In the data rows, zero lies at 7.5, halfway between 7 and 8.
Some points, one per row:
[9. 9. 9. 9. 8. 8. 8. 8. 6. 7. 6. 9. 5. 9. 4. 7.]
[12.  8.  8.  8.  5.  9. 12.  8.  5.  7.  4. 11.  7.  9.  4.  6.]
[ 1.  8.  5.  5. 13.  4.  2.  5.  9.  7. 14.  3. 12.  7. 12. 12.]
[9. 8. 7. 8. 8. 7. 8. 8. 6. 8. 7. 8. 7. 9. 6. 4.]
[ 7.  7.  8.  5.  9.  9. 11. 10.  6.  8.  9. 10.  7.  8. 10.  9.]
[ 5.  7.  7.  8. 11.  7.  8.  8.  7.  6.  7.  7.  9.  6.  9. 10.]
[15.  9.  9.  7.  5.  9. 12. 10.  3.  7.  1. 12.  5. 11.  1.  5.]
[ 4.  8.  8.  8.  9.  7.  6.  9. 10.  8.  7.  6.  7.  6.  9.  9.]
[15. 10.  7.  9.  1.  8. 10.  7.  6.  7.  0. 13.  7. 10.  1.  5.]
[ 4.  7.  8.  7. 10.  7.  6.  8.  9.  7.  8.  5.  8.  6.  8.  9.]
[9. 9. 7. 8. 7. 8. 8. 6. 6. 7. 8. 9. 8. 8. 7. 6.]
[7. 7. 8. 6. 9. 8. 8. 8. 6. 7. 8. 9. 8. 7. 7. 9.]
[ 4.  7.  9.  4. 11.  7.  5.  7.  9.  7. 11.  7.  7.  7. 11.  9.]
[ 7.  9.  8.  7.  8.  8.  8. 10.  6.  7.  6.  9.  7.  8.  4.  8.]
[14.  7.  8.  9.  4.  7. 10.  6.  5.  8.  6. 11.  6. 11.  3.  4.]
[11.  6.  8. 10.  4.  9.  9.  8.  8.  9.  5.  8.  5.  8.  5.  5.]
[ 9.  8.  9. 10.  6.  9.  8. 10.  6.  9.  4.  7.  7.  7.  6.  4.]
[11.  7.  8.  9.  4.  9. 11.  8.  8.  7.  2. 10.  5.  8.  5.  7.]
[ 0.  3.  7.  6. 10.  7.  3.  9. 13.  9. 11.  2.  9.  4. 14. 11.]
[14.  9.  8.  8.  5.  7. 11.  7.  3.  6.  5. 12.  6. 11.  2.  4.]
[ 5.  7.  7.  8.  9.  7.  5.  7.  8.  8. 10.  5.  9.  6. 10.  8.]
[15.  7.  6.  9.  0. 10. 10.  9.  7.  9.  1. 12.  6.  9.  2.  5.]
[ 7.  6.  7.  8.  8.  7.  4.  9.  8. 10. 11.  6. 10.  7. 10.  8.]
[12.  9.  8.  9.  4.  9. 10.  8.  3.  6.  3. 12.  6.  9.  2.  6.]
[ 7.  8.  9.  8.  8.  8.  8.  8.  7.  8.  5.  9.  6.  8.  5. 10.]
[ 2.  8.  7.  6. 11.  6.  4.  8.  8.  8. 10.  4.  9.  6. 10.  9.]
[ 9. 10.  6.  7.  8.  7.  7.  7.  5.  6.  8.  9.  9.  9.  7.  8.]
[ 7.  5.  7.  8.  5.  8.  6.  9. 11.  9.  6.  6.  8.  7.  8.  8.]
[ 3.  7.  7.  6. 10.  7.  5.  8. 10.  8.  9.  3.  9.  5. 11. 11.]
[ 0.  5.  8.  8. 13.  7.  4.  7. 10.  8. 10.  0.  8.  2. 15. 11.]
[ 0.  6.  9.  9. 12.  7.  3.  8. 12.  9. 13.  2. 10.  4. 14.  9.]
[13.  9.  7. 10.  4.  7. 10.  8.  5.  6.  0. 11.  8. 10.  2.  4.]
[ 2.  7.  8.  7. 11.  6.  4.  7. 12.  8. 14.  2.  9.  6. 15.  9.]
[ 9.  8.  7.  8.  7.  7.  9.  6.  4.  6.  8. 10.  8.  8.  8.  7.]
[10.  9.  6.  6.  7.  7.  8.  7.  6.  7.  8. 11.  8.  9.  3.  8.]
[ 2.  8.  8.  6. 12.  7.  5.  7.  9.  7. 11.  4.  9.  6. 10.  9.]
[9. 9. 9. 8. 5. 8. 8. 7. 6. 6. 5. 9. 7. 7. 6. 7.]
[ 4.  9.  6.  6. 10.  6.  5.  8.  7.  7. 11.  6.  9.  7. 11.  8.]
[ 4.  8.  6.  7. 11.  7.  7.  7.  6.  7. 12.  6.  9.  8. 11. 10.]
[10.  6.  8.  8.  6.  9. 11.  9.  8.  8.  7.  9.  6.  8.  8.  7.]
[ 8.  4.  8.  8.  5.  9.  7.  9. 10.  9.  5.  7.  7.  6.  8.  7.]
[ 1.  6.  9.  4. 11.  8.  7.  8. 10. 10. 14.  4.  7.  6. 14. 11.]
[11.  6.  6.  8.  2.  9.  8.  9.  8.  9.  3.  8.  7.  7.  6.  6.]
[10.  8.  9.  8.  8.  8. 10.  7.  6.  8.  9. 10.  6.  9.  6.  7.]
[14.  7.  9.  9.  2.  9. 12.  8.  7.  6.  0. 12.  4.  8.  3.  5.]
[8. 8. 9. 9. 8. 8. 9. 6. 8. 7. 5. 8. 5. 8. 7. 7.]
[15. 10.  7.  9.  3.  7. 11.  7.  3.  5.  1. 13.  5. 10.  2.  5.]
[11.  8.  7.  8.  6.  7.  9.  7.  5.  7.  6. 10.  7.  9.  6.  6.]
[11.  9.  7.  7.  6.  8.  9.  7.  6.  5.  3. 11.  7. 10.  2.  7.]
[10.  6.  7.  7.  6.  9. 11.  9.  7.  6.  5.  9.  7.  8.  7.  7.]
[ 5.  8.  7.  7. 11.  7.  7.  9.  7.  6.  7.  7.  9.  6.  9. 10.]
[ 0.  3.  7.  6. 11.  9.  2.  8. 14.  9. 10.  2.  9.  4. 14. 11.]
[ 9.  7.  7.  8.  4.  8.  6.  9.  7. 10.  7.  9. 10.  9.  6.  6.]
[ 2.  7.  6.  6.  9.  5.  3.  7. 11.  8. 11.  1. 10.  5. 13. 11.]
[9. 8. 8. 4. 7. 7. 8. 5. 8. 6. 8. 6. 7. 9. 7. 6.]
[15.  9.  7. 10.  4.  8. 12.  8.  4.  7.  0. 12.  6. 10.  0.  4.]
[ 5.  8.  8.  9. 11.  7.  7.  7.  8.  7. 11.  5.  8.  6. 10.  9.]
[13.  7.  8.  9.  4.  9. 11.  9.  7.  6.  2. 12.  4.  8.  3.  6.]
[10.  7.  7.  8.  5.  7.  8.  5.  8.  7.  6.  7.  8.  8.  6.  6.]
[14.  9.  9.  9.  4.  8. 11.  7.  6.  2.  3. 11.  5. 10.  1.  5.]
[ 6.  8.  5.  5.  9.  7.  6.  5.  8.  7. 10.  7.  2.  6. 10.  9.]
[15.  9.  7.  9.  1. 10. 12.  5.  3.  7.  3. 12.  5. 11.  4.  4.]
[13.  9.  9. 10.  5.  9. 11.  8.  5.  7.  3. 10.  5.  9.  2.  5.]
[7. 7. 8. 9. 8. 7. 8. 7. 8. 7. 5. 7. 6. 8. 5. 6.]
[ 4.  7.  7.  7.  9.  6.  5.  5.  9.  7. 10.  2.  8.  6. 10.  8.]
[ 5.  6.  8.  7. 10.  8.  6.  6.  8.  8. 12.  4.  8.  7. 10.  8.]
[ 2.  7.  7.  5. 12.  7.  4.  8.  8.  9. 10.  5. 10.  6. 11. 10.]
[11.  9.  8.  9.  5.  8. 11.  9.  5.  7.  3. 10.  6.  7.  3.  5.]
[ 7.  6.  8.  8.  8.  9.  7.  9.  7.  9. 10.  7.  8.  7. 12.  7.]
[ 3.  7.  7.  6.  9.  7.  6.  6.  9.  6.  9.  5.  9.  5. 11.  9.]
[15.  9.  7.  9.  2.  7. 11.  5.  0.  7.  4. 12.  6. 10.  1.  4.]
[ 0.  6.  8.  7. 12.  8.  4.  5. 11.  7. 12.  1.  8.  4. 15. 10.]
[ 0.  8.  5.  7. 11.  6.  2.  7. 10.  9. 14.  4. 12.  6. 12. 10.]
[6. 8. 7. 6. 7. 7. 5. 8. 8. 6. 7. 7. 8. 5. 7. 8.]
[ 3.  5.  7.  6. 10.  8.  4.  9. 12.  9. 11.  4.  8.  6. 12. 10.]
[6. 7. 6. 7. 8. 7. 4. 6. 9. 7. 9. 4. 9. 7. 9. 8.]
[ 4.  7.  9.  7. 11.  7.  7.  9.  9.  7.  9.  5.  7.  6.  9.  9.]
[15.  8.  7. 10.  1. 10. 11.  7.  5.  8.  5. 13.  8. 11.  4.  5.]
[ 2.  6.  5.  6.  9.  7.  3.  7. 11.  7. 10.  3. 10.  5. 13. 10.]
[13.  8.  7.  9.  4.  9. 10.  7.  5.  8.  7.  9.  8. 10.  6.  5.]
[15. 10.  7.  9.  4.  8. 10.  7.  4.  8.  4. 13.  7. 11.  0.  4.]
[15.  9.  8. 11.  2.  9. 11.  6.  5.  7.  2. 12.  4. 10.  2.  4.]
[10.  8.  8.  6.  7.  8.  7.  6.  8.  6.  9.  5.  8.  7.  9.  7.]
[ 0.  8.  6.  6. 10.  6.  1.  8. 11. 10. 11.  3. 10.  4. 12. 10.]
[ 4.  7.  7.  7. 10.  7.  6.  5.  8.  8. 12.  5.  9.  7. 10.  8.]
[ 7.  9.  8.  7. 10.  8.  7. 10.  7.  8.  7.  9.  8.  7.  6.  8.]
[11.  7.  6.  8.  5.  7.  9.  6.  6.  7.  5. 10.  6.  8.  7.  5.]
[11.  8.  8. 11.  5.  8. 10.  8.  5.  7.  5.  9.  6.  9.  4.  5.]
[ 8.  5.  8.  9.  6.  9.  7. 10.  9.  9.  6.  8.  8.  7.  7.  7.]
[ 0.  8.  8.  5. 14.  7.  3.  8. 10.  7. 13.  3. 11.  5. 12. 11.]
[ 9.  8.  8.  8.  8.  8.  9.  8.  4.  8.  8. 10.  7.  9.  6.  6.]
[15.  9.  8. 10.  3.  8. 11.  6.  4.  7.  2. 12.  6.  9.  3.  4.]
Here are 24 more points, each followed by its number:
[12.  8.  7.  8.  5.  7.  9.  7.  5.  7.  7. 12.  8. 10.  4.  5.] 0
[14.  8.  8.  7.  4.  8. 13.  7.  5.  6.  2. 13.  5. 10.  3.  6.] 1
[10.  6.  7.  6.  6.  8.  9.  8.  6.  8.  9.  9.  8.  8.  8.  7.] 2
[ 6.  8. 10.  8.  9.  7.  7.  8.  7.  7.  8.  7.  6.  8.  6.  8.] 3
[10.  8.  9.  8.  7.  8.  8.  9.  7.  9.  7. 10.  6. 10.  4.  6.] 4
[15. 11.  7.  8.  3.  7. 12.  5.  5.  6.  3. 14.  7. 11.  1.  5.] 5
[ 3.  7.  8.  7. 10.  7.  5.  8. 10.  7.  8.  5.  8.  6.  9.  9.] 6
[ 0.  7.  6.  6. 12.  6.  4.  7.  9.  8. 14.  3. 10.  5. 14. 10.] 7
[15.  8.  7. 10.  1.  9.  9. 10.  6. 10.  3. 13.  7. 11.  2.  4.] 8
[ 6.  6.  5.  7.  7.  8.  4.  9.  9. 11. 11.  5. 11.  8. 10.  8.] 9
[ 2.  7.  6.  7. 11.  6.  4.  6.  9.  8. 14.  4. 10.  6. 11. 10.] 10
[ 4.  9.  8.  8. 11.  8.  7.  8.  8.  7.  8.  7.  6.  7.  8.  8.] 11
[ 5.  6.  6.  6.  9.  8.  4.  6. 12.  9. 15.  5. 10.  6. 12.  9.] 12
[9. 8. 7. 8. 6. 6. 6. 8. 6. 9. 7. 9. 9. 8. 6. 7.] 13
[ 2.  8.  8.  7. 12.  6.  5.  7.  9.  6.  9.  5.  9.  6.  9. 10.] 14
[ 0.  7.  8.  6. 13.  7.  4.  8. 11.  8. 12.  1.  9.  4. 12. 11.] 15
[ 1.  8.  8.  5. 13.  7.  4.  7.  9.  9. 15.  4.  9.  6. 15. 11.] 16
[7. 9. 7. 8. 8. 6. 7. 7. 6. 7. 9. 8. 9. 8. 7. 8.] 17
[ 2.  7.  8.  7. 11.  9.  6. 13.  8.  9. 10.  5.  7.  6. 12. 10.] 18
[7. 8. 8. 7. 8. 7. 8. 7. 7. 7. 8. 9. 7. 7. 8. 8.] 19
[ 3.  7.  9.  8. 10.  7.  5.  9. 10. 10.  9.  5.  7.  6.  9.  9.] 20
[9. 8. 7. 8. 4. 7. 8. 7. 7. 8. 4. 8. 7. 7. 5. 6.] 21
[10. 10.  6.  6.  7.  7.  8.  5.  7.  6.  6. 10.  7.  8.  5.  8.] 22
[ 4.  8.  7.  7. 10.  7.  6.  8.  8.  8. 10.  6.  9.  6. 10.  9.] 23
Which of these numbered points is nearest to each point below, ignoring the direction in which the first points spread most? Its number follows each.
[ 4.  5.  8.  8. 11.  9.  7. 11.  8.  8. 10.  7.  7.  7. 10.  8.] > 18
[11.  8. 10.  6.  5.  8. 13.  7.  8.  5.  4. 11.  6.  9.  6.  6.] > 1
[8. 9. 9. 8. 8. 8. 8. 8. 7. 7. 6. 7. 7. 7. 6. 7.] > 15
[ 8.  9.  7.  7.  8.  6.  5.  8.  7.  9.  8.  8. 10.  8.  7.  7.] > 13
[ 0.  8.  6.  6. 14.  6.  3.  8.  8.  9. 15.  4. 11.  6. 13. 11.] > 17
[11.  9.  7.  9.  6.  7.  9.  7.  4.  8.  7. 10.  7.  9.  7.  6.] > 7
[11.  9.  7.  7.  6.  8.  9.  9.  7.  8.  6. 12.  7. 10.  3.  7.] > 4
[13.  7.  6.  8.  3.  7.  7.  8.  7.  8.  6. 10.  8.  9.  5.  7.] > 13
[13.  9. 10.  9.  6.  8. 12.  8.  6.  8.  3. 13.  5. 11.  2.  5.] > 4
[10.  8.  9.  9.  7.  7.  9.  8.  4.  6.  5.  8.  6.  9.  4.  7.] > 3
[ 8.  9.  8.  8.  9.  9.  9.  9.  7.  7.  6.  8.  6. 10.  6.  6.] > 11
[10.  9.  6.  8.  6.  7.  9.  5.  5.  7.  8.  8.  8.  9.  4.  6.] > 10
[14.  8.  6.  9.  3.  8.  8.  8.  5.  9.  7. 10.  9. 11.  5.  6.] > 9
[10.  5.  7.  7.  7.  8. 10.  8.  6.  8.  7. 11.  7.  9.  8.  6.] > 2
[8. 9. 6. 6. 7. 6. 9. 5. 8. 7. 9. 9. 8. 8. 8. 8.] > 5
[ 6.  4.  6.  7.  5.  8.  3. 11. 13. 11.  8.  4.  9.  6. 11. 10.] > 8
[10.  8.  6.  6.  7.  8.  8.  6.  7.  7.  8. 10.  8.  8.  7.  7.] > 0
[ 7.  9.  7.  7.  9.  5.  7.  6.  7.  7. 10.  7.  9.  8.  8.  8.] > 17
[ 3.  6.  7.  7.  8.  6.  4.  7. 10.  9.  9.  3.  9.  5. 11.  8.] > 21
[ 2.  8.  7.  5. 13.  7.  5.  6.  8.  8. 15.  6.  9.  7. 13. 10.] > 16
[ 1.  6.  9.  6. 13.  7.  5. 10.  9. 10. 15.  3. 10.  6. 13. 10.] > 4
[ 8.  6.  8.  8.  8.  8.  9.  8.  8.  8. 11.  7.  7.  8. 10.  7.] > 2
[ 3.  8.  6.  5. 10.  6.  4.  7.  8.  8. 13.  6. 11.  8. 11. 10.] > 0
[ 4.  7.  6.  5. 10.  7.  5.  5.  9.  7.  8.  6.  8.  7.  8.  9.] > 22
[13.  9.  8.  9.  6.  8.  9.  7.  3.  8.  7. 12.  6. 10.  5.  6.] > 16
[ 2.  7.  7.  6. 13.  6.  4.  5.  9.  8. 15.  7. 10.  6. 13. 11.] > 0
[ 5.  7.  8.  7.  9.  9.  7. 11.  9.  8.  8.  7.  7.  7.  9.  8.] > 18
[ 7.  8.  6.  5.  9.  6.  7.  5.  8.  7. 10.  8.  9.  8. 10.  9.] > 5
[8. 9. 8. 7. 9. 7. 9. 6. 7. 5. 6. 8. 7. 8. 5. 7.] > 14
[ 7.  7.  8.  7.  9.  6.  7.  7.  8.  8. 12.  7.  8.  8.  9.  8.] > 0
[ 4.  8.  9.  7. 10.  7.  6.  8.  9.  9.  9.  7.  8.  7.  9.  8.] > 4
[6. 7. 7. 7. 7. 8. 7. 9. 8. 7. 4. 8. 8. 8. 6. 8.] > 6
[7. 7. 8. 8. 8. 8. 6. 8. 8. 8. 9. 6. 7. 8. 8. 8.] > 4
[10.  5.  7.  9.  3.  8.  5. 11. 10. 11.  5.  7.  8.  8.  8.  8.] > 8
[14.  7.  9.  9.  4. 10. 12. 10.  6.  8.  4. 11.  5. 10.  3.  5.] > 4
[ 3.  8.  8.  6. 12.  7.  5.  6.  8.  7. 15.  6.  9.  5. 14. 11.] > 16
[11.  7.  9. 11.  5.  8.  8. 10.  5.  9.  3.  9.  6.  7.  4.  5.] > 20
[12.  8.  4.  8.  2.  7.  9.  8.  6.  8.  1. 11.  6.  8.  1.  5.] > 21
[ 2.  5.  8.  6. 11.  8.  7.  9.  9.  8. 13.  5.  9.  6. 14.  9.] > 2
[ 2.  7.  7.  6. 12.  7.  4.  9. 10.  8. 12.  4. 11.  6. 12. 11.] > 23
[ 8.  6.  7.  8.  6.  7.  5.  5.  9.  8. 11.  6.  9.  7. 10.  7.] > 12
[ 6.  6.  7.  7.  6.  8.  6.  6.  9.  7. 10.  6.  9.  8.  9.  7.] > 0
[14.  9.  7.  9.  2.  8.  9.  7.  4.  7.  3. 12.  6.  9.  3.  4.] > 13
[15.  7.  7. 10.  0.  8. 10.  8.  7.  8.  0. 11.  5.  8.  3.  4.] > 21
[13.  7.  9. 12.  3. 10. 10. 10.  5. 10.  1.  9.  6.  9.  2.  3.] > 20
[ 2.  8.  5.  4. 11.  5.  3.  5.  9.  7. 13.  4. 12.  6. 12. 11.] > 5
[ 0.  4.  8.  7. 13.  7.  3. 10. 12.  9. 13.  3.  9.  6. 14. 12.] > 4
[8. 9. 6. 7. 8. 7. 8. 5. 8. 6. 9. 8. 9. 7. 8. 9.] > 5
[ 5.  8.  6.  4. 10.  9.  7.  8.  9.  6.  8.  7.  7.  8.  9. 10.] > 1
[5. 7. 6. 8. 6. 8. 5. 8. 9. 9. 8. 5. 9. 6. 9. 8.] > 21
[ 4.  7.  8.  6. 10.  8.  8.  7.  9.  7.  8.  6.  7.  5. 12. 10.] > 1
[13.  9.  7.  8.  2.  7.  8.  8.  6.  9.  1. 10.  7.  9.  2.  5.] > 21
[ 9. 10.  6.  7.  7.  6.  7.  6.  6.  6.  9. 10.  8.  9.  5.  8.] > 17
[9. 8. 8. 8. 6. 7. 7. 5. 7. 7. 8. 8. 6. 9. 6. 6.] > 10
[ 0.  7.  7.  5. 12.  6.  4.  7.  9.  6. 12.  4.  9.  4. 14. 12.] > 19
[ 5. 10.  8.  7. 10.  8. 10.  9.  8.  7.  8.  7.  7.  8.  7.  7.] > 11
[12.  8.  9.  8.  5.  9. 12.  9.  7.  7.  4. 10.  5.  9.  3.  5.] > 15
[15.  8.  7. 10.  0.  9. 10.  8.  7.  9.  0. 10.  6.  9.  2.  5.] > 21
[10.  8.  9.  9.  8.  7.  8.  7.  6.  7.  6.  8.  5.  9.  5.  6.] > 3
[15.  8.  9.  7.  3.  9. 13.  9.  6.  8.  2. 13.  5. 10.  2.  5.] > 1
[9. 6. 7. 7. 5. 8. 7. 6. 9. 8. 9. 8. 9. 9. 8. 7.] > 12
[ 9. 10.  9.  7.  8.  8.  9.  7.  6.  7.  6. 13.  6.  8.  6.  7.] > 19
[ 6.  8.  7.  8. 10.  7.  7.  7.  7.  6.  6.  7.  8.  8.  7.  8.] > 14
[ 2.  7.  8.  6. 12.  7.  5.  9. 11.  8. 12.  4.  8.  6. 12. 10.] > 4
[11.  9.  9. 10.  6.  9. 11.  9.  5.  7.  4. 11.  5.  9.  4.  6.] > 11
[12.  8. 10. 10.  6.  9. 11.  7.  5.  7.  5. 10.  5.  9.  2.  4.] > 3
[ 5.  7.  6.  7. 10.  7.  6.  5.  6.  7. 12.  5. 10.  6. 13. 10.] > 7
[ 7.  4.  7.  8.  4.  8.  4. 12. 10. 11.  8.  5.  8.  7. 11.  9.] > 8
[ 8.  9.  6.  6.  9.  6.  8.  6.  7.  6.  8.  9. 10.  8.  6.  9.] > 5
[10.  7.  8.  8.  6.  7.  8.  8.  7.  7.  4.  9.  7.  8.  3.  7.] > 6
[11.  9.  7.  8.  8.  7. 10.  8.  5.  6.  2. 11.  7.  7.  4.  7.] > 14
[11.  7.  7.  9.  6.  8. 10.  5.  4.  6.  6.  9.  6.  8.  7.  6.] > 7
[6. 9. 7. 6. 8. 5. 6. 6. 8. 6. 8. 7. 8. 7. 8. 7.] > 5
[ 3.  6.  8.  5. 11.  7.  7.  9. 11.  8. 10.  6.  7.  6. 11. 10.] > 1
[6. 8. 8. 8. 8. 7. 8. 7. 9. 7. 8. 5. 6. 7. 9. 8.] > 15
[ 5.  7.  5.  5.  8.  7.  5.  6. 10.  7.  9.  6.  9.  6.  9. 10.] > 22
[ 0.  6.  7.  5. 11.  8.  4.  8. 11. 10. 15.  3. 10.  5. 15. 11.] > 2
[10. 10.  9.  9.  7.  7. 10.  7.  6.  6.  3. 11.  6.  9.  3.  6.] > 14
[ 1.  5.  9.  8. 13.  5.  4.  6. 10.  7. 13.  3.  9.  5. 12. 10.] > 3
[ 3.  6.  8.  6. 10.  8.  6.  9. 10.  9. 10.  4.  8.  7. 11.  8.] > 4
[ 1.  8.  6.  5. 13.  6.  3.  5. 10.  8. 14.  2. 11.  6. 13. 11.] > 5
[15.  7.  7. 11.  2. 10. 10. 10.  5.  9.  1. 12.  6. 10.  2.  4.] > 8
[14. 10.  8.  9.  5.  8. 11.  7.  3.  7.  4. 12.  6. 11.  2.  5.] > 17
[14. 10.  8.  8.  4.  8. 12.  6.  5.  7.  6. 11.  6. 11.  2.  4.] > 10
[ 0.  7.  9.  5. 13.  7.  5.  9. 10.  9. 15.  4.  9.  6. 14. 11.] > 16
[ 3.  9.  7.  7. 14.  7.  6.  7.  7.  6.  8.  9. 10.  5. 10. 11.] > 14
[12.  8.  6.  9.  3.  8.  8.  9.  5. 10.  6. 10.  8. 10.  6.  5.] > 9
[ 5.  9.  7.  7. 11.  7.  8.  8.  7.  6.  5.  8.  8.  6.  8.  9.] > 14
[ 2.  7.  7.  7. 12.  6.  5.  7.  9.  7. 10.  5.  9.  6. 10.  9.] > 14
[ 1.  7.  8.  6. 11.  7.  5.  6. 11.  7. 12.  5.  9.  5. 12. 12.] > 19
[15. 11.  9. 10.  4.  7. 11.  8.  4.  5.  0. 12.  5.  9.  0.  5.] > 14
[13.  9.  8.  8.  4.  8. 13.  8.  5.  7.  2. 11.  6.  9.  2.  5.] > 15
[ 6.  7.  9.  9.  6.  8.  6. 10.  8. 10.  7.  5.  7.  7.  8.  7.] > 20
[6. 7. 9. 7. 9. 8. 9. 8. 8. 8. 9. 8. 6. 7. 9. 7.] > 19
[13.  8.  8.  9.  3.  9. 11.  8.  6.  5.  0. 12.  6.  8.  3.  6.] > 6
[ 7.  8.  9.  9. 10.  8.  6.  7.  7.  8.  8.  7.  7.  9.  7.  7.] > 3
[ 3.  9.  9.  6. 12.  7.  7.  7.  8.  8. 12.  6.  9.  7. 11.  9.] > 16
[ 8.  6.  8.  8.  8.  9.  8.  8.  8.  8. 10.  7.  7.  8. 10.  7.] > 2
[ 8.  9.  7.  7.  9.  6.  7.  7.  6.  7. 10.  8.  7.  8.  8.  9.] > 17
[13.  7.  6.  8.  2.  8. 10.  8.  7.  9.  5. 11.  8. 10.  5.  6.] > 9
[ 2.  5.  7.  7. 11.  8.  6. 10. 10.  8. 14.  5.  9.  7. 13.  9.] > 2
[5. 7. 8. 7. 8. 7. 7. 9. 9. 7. 6. 6. 7. 6. 7. 8.] > 6
[ 7.  6.  6.  7.  6.  8.  6.  7.  9.  9. 11.  6.  9.  7.  9.  8.] > 12
[6. 8. 8. 7. 9. 7. 6. 8. 7. 8. 7. 8. 9. 6. 8. 8.] > 23
[ 1.  7.  6.  7. 13.  6.  3.  6.  9.  8. 14.  4.  8.  6. 12. 10.] > 10
[ 4.  3.  7.  9.  7.  6.  2. 10. 12. 12. 11.  2.  9.  7. 12.  9.] > 8
[15.  9.  6.  7.  4.  7. 11.  5.  5.  6.  2. 13.  6. 10.  2.  5.] > 22
[ 2.  5.  5.  5.  9.  7.  4.  6. 12.  8. 14.  3. 11.  5. 13. 11.] > 12
[ 2.  7.  6.  6. 12.  6.  3.  5.  8.  7. 14.  5. 10.  6. 12. 10.] > 10
[10.  5.  6.  8.  3.  8.  6. 11.  9. 11.  5.  7.  8.  9.  7.  8.] > 8
[12. 10.  7.  8.  8.  7.  9.  5.  4.  7.  7. 11.  8. 10.  4.  6.] > 17
[ 3.  6.  7.  7.  9.  7.  2.  9. 10. 12. 13.  3. 11.  7. 13.  9.] > 9
[ 7.  4.  5.  8.  5.  8.  3. 10. 10. 13.  9.  5. 11.  8. 10. 11.] > 9
[ 5.  8.  6.  6.  9.  7.  6.  7.  7.  8. 11.  6.  9.  7.  8.  9.] > 10
[ 9.  7.  9.  8.  7.  9.  8. 12.  8.  9.  6.  9.  7.  9.  4.  7.] > 4
[14. 10.  8.  9.  5.  8. 11.  9.  4.  8.  3. 13.  5. 10.  0.  5.] > 4
[ 8.  5.  8.  9.  7.  8.  6.  9. 10.  9.  9.  5.  8.  7.  9.  7.] > 8
[ 8.  5.  6.  7.  4.  7.  6.  8. 10.  9.  6.  6.  8.  6.  9.  7.] > 21
[8. 6. 7. 8. 5. 8. 7. 7. 9. 7. 6. 5. 8. 7. 8. 8.] > 21
[11.  8.  6.  7.  3.  8.  6.  6.  8.  8.  4. 10.  8.  7.  5.  7.] > 21
[ 3.  7.  6.  7.  9.  7.  3.  5. 10.  7. 11.  2.  9.  5. 12.  9.] > 21
[ 8.  8.  7.  8.  7.  7.  7.  6.  6.  8.  9. 10.  8.  7.  7.  8.] > 10
[11.  8.  8. 10.  6.  9. 10.  7.  6.  6.  5.  9.  6.  9.  4.  5.] > 15
[15.  8.  8. 11.  0.  9. 10.  8.  6.  8.  2.  9.  6.  9.  2.  2.] > 21
[ 0.  6.  8.  5. 13.  8.  5.  7. 10.  8. 14.  4.  8.  5. 13. 10.] > 19
[6. 9. 7. 7. 8. 7. 7. 8. 7. 7. 8. 7. 8. 8. 8. 8.] > 23
[6. 8. 8. 8. 9. 7. 6. 7. 9. 6. 6. 6. 7. 8. 7. 7.] > 6
[ 3.  7.  7.  7. 11.  6.  5.  9.  9.  8. 11.  5.  9.  7. 10. 10.] > 23
[9. 8. 6. 5. 7. 7. 7. 4. 9. 7. 8. 9. 7. 8. 6. 9.] > 22
[ 3.  7. 10.  8.  9.  7.  5.  9. 10.  9.  7.  5.  7.  7.  8.  9.] > 20
[14.  8.  9.  9.  4.  8. 11.  7.  5.  7.  3. 11.  5.  9.  1.  4.] > 15
[ 5.  8. 10.  7. 10.  8.  7.  8.  8.  7.  8.  9.  6.  6.  8.  8.] > 11
[ 5.  8.  6.  6.  7.  6.  6.  7.  8.  8. 10.  5.  9.  7. 10.  7.] > 7
[5. 7. 9. 8. 9. 7. 8. 8. 8. 8. 7. 5. 8. 7. 9. 8.] > 15
[12.  9.  6.  7.  5.  7. 10.  6.  6.  6.  5. 12.  7.  9.  5.  6.] > 5
[ 4.  7.  8.  7. 10.  7.  4.  7.  8.  7. 12.  5.  7.  7.  9.  9.] > 3
[9. 6. 7. 8. 6. 8. 8. 9. 7. 9. 8. 8. 8. 9. 8. 7.] > 2
[ 9.  4.  6.  7.  4.  8.  4. 11. 10. 11.  5.  6.  9.  8.  8.  8.] > 8
[13.  7.  8.  8.  4.  9. 11.  9.  7.  7.  1. 12.  5.  9.  2.  6.] > 6
[ 2.  6.  8.  7. 11.  7.  5.  7. 10.  7.  8.  3.  9.  6. 10.  8.] > 6
[7. 9. 9. 8. 9. 8. 9. 9. 6. 7. 7. 8. 7. 8. 6. 7.] > 11
[ 4.  4.  7.  7.  8.  8.  5.  8. 12. 10.  8.  4.  8.  5. 12.  7.] > 21
[15.  8.  7.  9.  1.  9. 10.  9.  5.  9.  3. 13.  7. 10.  1.  4.] > 8
[11.  8.  9. 11.  4.  8.  8. 11.  5.  9.  3.  8.  6.  8.  5.  4.] > 20
[ 5.  7.  7.  6.  8.  8.  6.  6.  9.  7. 13.  5.  9.  7. 13.  8.] > 2
[ 4.  7.  8.  7. 10.  6.  5.  9. 10.  7.  8.  6.  6.  6.  9.  9.] > 6
[10.  7.  6.  8.  6.  8.  8.  8.  7.  9.  9. 10.  8.  8.  6.  7.] > 0
[12.  9.  7.  7.  5.  8. 10.  9.  4.  6.  3. 12.  7. 10.  2.  6.] > 23
